One turn moves each row of this set onto another row. After a few examples, where does it send each row asked below?
z242: [5.5, 5.4, -20.4, 1.9, 23.2, -7.8, 26.1, -16.4, 23.5, -16.2, -1.6, 17.8, 9.9, 3.2, -4.9, -27.6, 4.5, 11.1, -26.3, 1.5, -5.2, 5.5, 2.1, 8.1, -10.2, -17.4, 17.4, -10.0, 7.3]
z217: [-2.7, 0.8, -18.7, 5.5, 22.7, 17.6, 29.9, -27.4, -2.2, -15.2, -4.5, -1.2, 10.5, -3.5, 15.7, -13.3, -13.6, 2.6, 9.7, 10.1, -2.0, -20.1, 16.5, 5.3, -1.6, 1.5, 27.1, -5.5, 15.8]
z570: [-3.4, 2.2, -19.2, 8.9, 23.9, -12.4, 17.7, -5.0, 1.8, -2.4, 9.8, 18.3, 9.5, 15.2, -6.8, -31.9, 6.8, -3.1, -26.2, 8.6, 4.5, 7.7, 3.0, -16.0, 1.0, -13.9, 13.1, -6.4, 8.1]
z287: [4.1, 4.5, -12.6, -29.0, 3.6, 5.2, 16.8, -2.0, 18.1, -16.4, 20.2, 3.6, -3.4, 5.1, 6.2, -16.8, -3.0, 12.3, -0.5, 14.8, 37.3, -1.1, 26.0, -28.4, -26.2, -15.6, 20.6, 0.5, 17.7]
z167: [-12.0, -3.7, -0.8, -7.1, 16.2, 13.2, 7.9, 0.4, 25.0, -10.0, 9.9, -5.2, -1.5, 15.0, 12.9, -15.9, -17.1, -14.7, -10.2, 14.1, 32.2, 5.4, 8.5, -17.7, -9.3, -14.1, 28.2, -8.3, 12.1]
z544: [6.8, -11.7, -13.8, -15.6, 28.1, -2.7, 37.8, -29.8, 6.2, -18.4, 14.6, 11.8, 7.7, -4.5, -5.1, -23.9, -12.1, 23.8, -20.5, -0.4, -5.2, 11.2, 17.1, 13.7, -12.6, -21.2, 16.5, -0.9, 3.5]
z594: [2.9, -16.1, -26.5, -19.6, 13.4, 3.9, 34.7, -15.4, 7.3, -14.9, 7.5, 7.3, -4.2, 14.0, -12.4, -15.0, 2.7, 20.4, 14.0, 23.5, 4.5, 1.0, 6.7, -17.1, -33.0, -3.6, 7.9, -4.0, 16.9]
z509: [10.6, -3.0, -28.7, 2.6, 9.8, 4.2, 12.7, -0.1, 10.3, -7.2, -8.3, 4.2, -12.5, -0.8, 17.6, -16.8, 3.5, -3.2, -1.2, 7.4, 5.2, -16.3, -3.1, -22.5, 0.2, -21.4, 17.0, -7.0, 12.0]
z754: [12.9, -13.5, -8.3, -22.8, 22.3, -11.8, 27.6, -7.5, 10.3, -21.1, 0.4, 20.7, 5.6, 4.3, 3.2, -29.6, -4.1, 20.4, -9.1, 9.8, -4.5, 8.5, 3.2, 11.5, 10.4, -17.1, 18.2, -10.3, 10.6]
z307: [0.1, 2.5, -26.0, -3.0, 1.8, 14.6, 34.7, -29.0, 7.8, -9.1, 30.1, -8.3, -17.5, 3.8, 13.6, -33.5, -0.7, 28.3, -15.9, -2.1, 2.5, -2.6, 16.9, -1.7, -14.2, -7.7, 14.8, -8.3, 8.0]
z91: [17.2, -11.4, 1.7, -18.5, 17.7, 10.2, 29.3, -17.3, -0.9, 2.9, 27.0, 0.6, 0.6, 3.5, 16.4, -27.4, -10.2, 18.2, 14.2, 18.7, 1.6, -5.1, 20.8, -7.6, 8.5, -7.1, 19.4, 13.5, 21.6]
z400: [17.3, -7.1, -6.5, 7.4, 17.3, 4.0, 32.6, -17.1, 8.9, -19.1, 38.2, 10.7, -9.0, 6.4, 2.4, -16.7, -1.6, -1.6, -7.6, 14.3, 16.2, 14.7, 1.7, -16.5, 0.1, 6.1, 15.0, -9.8, 22.9]
z405: [-6.4, -25.3, -12.6, -22.1, 30.0, -3.4, 17.8, -11.9, -3.3, -9.9, 9.0, 20.4, 12.7, 10.9, 6.7, -40.1, -2.4, 22.2, 11.3, 1.6, 8.0, 3.7, 7.3, -3.5, 12.1, -19.3, 17.1, -6.5, 2.7]
z992: [2.0, -23.4, -23.2, -18.1, 19.3, 13.2, 32.4, -8.3, -0.1, -0.3, 6.7, 11.8, -2.1, 9.6, -7.1, -15.9, 6.8, 20.3, 12.7, 8.1, 11.4, -9.1, -0.4, -15.0, -30.2, -21.9, 4.7, -13.0, 12.5]
z976: [13.1, -1.9, -30.5, 9.5, 9.0, -1.1, 7.8, -0.3, 20.4, -6.1, 5.8, 4.8, -15.6, -13.8, 11.1, -21.7, -3.9, 21.4, -5.4, 12.4, 1.2, -8.9, 0.9, -15.9, -6.8, -21.5, 16.4, -6.7, 14.5]
z182: [-10.0, 6.5, -9.9, -14.8, 8.6, 4.6, 6.0, -14.5, 14.9, -31.2, 23.7, -13.2, -4.7, 1.4, 22.1, -11.1, -13.1, 1.6, -8.7, 18.7, 24.3, 1.5, 18.2, -15.1, -15.5, -8.0, 31.3, -4.1, 24.7]
z776: [-2.8, 4.2, -6.9, 2.5, 26.1, 6.3, 17.8, 0.7, 14.6, -15.3, 10.0, 13.1, 10.8, 10.3, -2.5, -26.8, -7.2, 3.4, -21.1, -5.7, 7.6, 17.3, -10.8, -0.7, 7.0, -16.4, 13.8, 2.3, 1.9]
z398: [-9.9, -11.1, -10.8, -3.4, 24.9, -3.0, -0.4, -17.4, 8.0, -21.5, 19.9, -0.2, 1.2, 5.3, 18.1, -9.5, -2.3, -12.7, -2.4, 20.5, 27.6, 6.6, 9.9, -27.6, 2.6, -15.9, 27.6, -0.5, 11.4]
z945: [16.3, 3.9, -14.6, -25.8, 17.8, 1.0, 24.9, -25.7, 7.8, 4.2, 15.0, -3.5, -6.2, 2.6, 17.0, -20.6, -1.9, 26.0, 10.9, 24.8, -2.9, -0.6, 14.6, -6.4, 9.6, -17.1, 15.2, 6.6, 20.6]
z899: [-0.9, -3.1, -15.6, 0.2, 22.5, 20.5, 31.4, -32.9, 12.7, -27.5, -7.2, 8.4, -2.5, 1.6, 16.4, -11.7, -6.5, 18.5, 10.1, 8.5, 4.8, -17.5, 16.9, -3.9, -14.4, 1.9, 29.6, -16.4, 15.1]
z857: [15.7, -6.5, -3.6, 6.8, 12.3, 1.6, 35.1, -10.8, 10.3, -22.5, 27.0, 6.0, -6.5, 2.3, 2.6, 5.8, -2.8, 11.7, -10.8, 26.7, 12.5, 1.9, 7.0, -10.5, -5.7, 5.0, 24.2, -12.9, 20.6]
z75: [-7.0, -10.2, -16.6, 3.9, 31.8, 6.4, 29.5, -35.9, -6.8, -5.3, 19.0, 8.5, 11.4, -8.4, 3.3, -18.9, -10.3, 8.2, -21.3, 1.3, 13.7, 2.6, 26.4, 7.6, 0.8, -23.3, 19.8, -6.8, -6.8]
z564: [-1.2, -5.5, -2.7, -33.4, 7.3, 14.0, 22.5, 1.1, 5.5, -0.6, 14.4, 2.6, 11.6, 14.3, 4.8, -21.2, -28.0, 2.3, 7.3, 14.2, 29.3, 6.3, 20.9, -24.3, -14.0, -15.1, 24.0, -5.2, 3.6]
z353: [-0.9, -4.7, -30.5, 4.0, 5.7, 22.4, 26.0, -35.6, 8.1, -3.4, 38.4, -7.6, -2.2, 4.3, 5.6, -28.1, -3.3, 13.2, -9.5, 2.8, 8.0, 1.4, 8.9, -5.3, -26.3, -15.7, 9.6, -16.9, 6.6]
z257: [-4.6, -10.1, -6.7, -25.1, 14.5, 12.8, 25.7, -9.4, -1.8, -0.6, 20.6, 9.7, 7.0, 23.3, 1.5, -24.1, 2.6, 8.6, -1.7, 14.7, 36.7, -6.4, 35.8, -24.8, -10.8, -16.7, 15.7, 2.3, 6.9]
z801: [-13.1, 9.6, -6.5, -25.2, 3.4, 11.4, 11.5, -13.7, 5.6, -11.8, 8.6, -1.5, 7.4, -4.9, 20.8, -22.9, -8.6, 15.0, 5.1, 21.5, 17.7, -12.7, 23.3, -13.7, -34.5, -11.5, 31.8, -11.9, 16.6]
z960: [-10.7, 4.6, -4.3, -7.2, 30.9, 18.3, 27.4, -26.6, -7.7, -7.9, 2.9, 9.7, 9.0, -0.8, 2.9, -29.6, -20.2, 5.4, -22.4, -1.4, -2.8, 12.9, 6.8, 8.3, -8.2, -21.8, 13.5, -3.0, -3.2]
z476: [-22.3, -2.7, -15.5, 1.7, 6.5, 12.9, 7.1, -16.8, -9.7, -11.1, 16.6, 5.8, 20.2, 0.5, 14.7, -31.0, -13.7, 7.0, -1.0, 12.5, 13.1, -11.4, 21.2, -18.4, -24.9, -8.1, 32.0, -18.7, 0.1]
z546: [2.6, -10.3, -5.8, -25.3, 22.7, 10.4, 25.9, -5.2, 1.9, -4.6, 3.1, 20.7, 11.1, -0.7, -4.3, -33.0, -11.2, 12.3, 1.0, 8.1, 13.7, 18.0, 1.8, 8.2, 4.4, -25.2, 5.6, -1.1, -7.9]
z870: [-22.0, 0.5, -2.0, -13.4, 12.0, 17.2, 18.4, -23.1, 8.1, -4.0, 12.8, -5.7, 9.5, -0.1, 16.1, -25.4, -22.1, -6.4, -0.6, 6.1, 18.3, 5.1, 13.6, -17.1, -33.2, -9.1, 34.5, -7.0, -2.5]

z257 moves to z570
z167 moves to z960
z287 moves to z242
Now these:
z857 moves to z307
z400 moves to z353

